(in the rows, 128 means zero)
A single turn carries every row of the set below to another of its rows. Some are shown first; where does it send the rows asked next?
j354: [109 125 132 141 153 132 144 115 132 111 103 137 112 135 125 140 140 119
 121 151 132 164 135 133 148 158]
j45: [ 98 123 114 109 138 112 156 120 131 129  92 125  98 160 129 142 168 139
 108 134 130 116 135 123 141 134]
j393: [175 121 122 138 150 124 143 116 116 102 109 144 110 160 129 134 161 121
 120 139 148 141 106 127 122 125]
j98: [128  97 143 140 154 111 126 122 119 125 104 153 110 166 127 137 153 116
 114 154 150 125 121 126 114 120]
j207: [148 139  96 122 147 113 153 125 119 133  95 130 128 165 123 138 175 124
 117 131 133 114 137 109 147 126]
j154: [145 127 121 120 172 117 147 119 129 184 104 133 108 136 135 138 161  99
 103 145 138 141 122 127 123 145]
j341: [133 103 128 104 169 111 157 151 123 145 109 115 115 136 148 141 163 101
 116 133 113 141 147 135 130 101]
j197: [108 128 124 122 146 123 141 126 133  92  95 140 101 139 116 142 157 154
 108 139 141 144 126 129 131 134]
j406: [113 140 117 106 181 138 156 109 120  91  96 142 119 130 122 132 131 103
 121 138 127 157 143 135 135 121]
j818: [162 130 130 137 171 122 136 125 134 141  96 132  99 127 128 138 147 103
 104 151 150 165 109 131 110 136]
j933: [153 135 129 102 149 123 153 123 143 138  97 120  89 130 121 130 166 130
  93 139 139 159 110 136 109 128]
j65: [160 120 125 122 142 122 159 113 124 143 133 141 126 150 134 134 160 112
 113 137 115 135 121 137 150 149]
j489: [154 131 115 127 148 126 159 119 121 131 128 136 123 134 134 142 152 127
 119 133 115 148 122 137 157 160]
j115: [143 103 138 116 181 110 143 147 128 117 120 141 118 137 136 142 164  82
 104 139 129 139 130 136 115 100]
j160: [131 151 111 108 167 125 157 119 146 154  98 129 104 116 124 138 167 119
  95 135 131 154 127 127 139 152]
j860: [105 120 117 152 168 119 134 114 120 127  94 146 117 158 131 147 151  96
 122 152 148 128 133 115 140 148]
j796: [103 133 109  85 174 136 161 115 114 100 103 139 108 129 127 126 145 133
 112 125 124 137 131 140 125 120]
j471: [146 143  89 137 160 125 146 121 105 126  97 135 133 161 123 142 170 117
 126 137 143 128 136 108 145 140]
j930: [142 156 105 128 180 120 137 130 133 134  79 135 111 128 112 148 164 115
 102 144 158 152 131 111 120 131]
j555: [146 138 112 105 161 112 142 126 124 161  86 129 102 151 118 141 176 123
  98 143 153 133 128 116 104 116]
j726: [119 127 117 126 189 121 150 113 121 101  96 144 118 136 135 136 123  74
 119 140 130 136 128 132 132 120]
j349: [127 107 127 120 187 111 141 125 109 128 105 152 124 141 141 131 125  92
 119 139 128 118 128 132 123 104]
j222: [171 127 118 129 143 118 150 124 125  95 103 134 103 147 127 139 160 143
 117 130 139 141 109 129 131 123]
j505: [125 122 115 121 193 128 151 126 127 107 104 138 114 145 138 145 178  67
 114 138 144 146 139 121 123 114]
j239: [129 106 130  97 165 112 153 121 103 139 100 130 111 155 141 134 129 111
 126 139 122 125 138 140 117  94]
j355: [120  98 148 117 129 114 150 117 129 148 110 130 105 163 133 132 152 122
 113 149 121 131 131 138 132 128]
j706: [112 119 112  81 160 120 168 116 108 121 101 120  95 148 141 134 139 122
 116 128 119 123 125 143 118 111]
j453: [122 118 104  96 174 115 162 145 112 122  99 110  92 139 151 158 173 122
 120 123 132 137 139 130 122 107]
j960: [115 127 114 109 185 150 158 127 115 113 114 127 121 130 135 134 173  90
 118 141 131 172 146 134 128 134]
j816: [120 122 112  96 178 135 156 143 108 101 121 125 101 123 137 148 170 127
 112 131 134 162 129 143 111 127]

j453 moves to j341
j706 moves to j239
j393 moves to j471
Now find these:
j860 moves to j354
j930 moves to j160

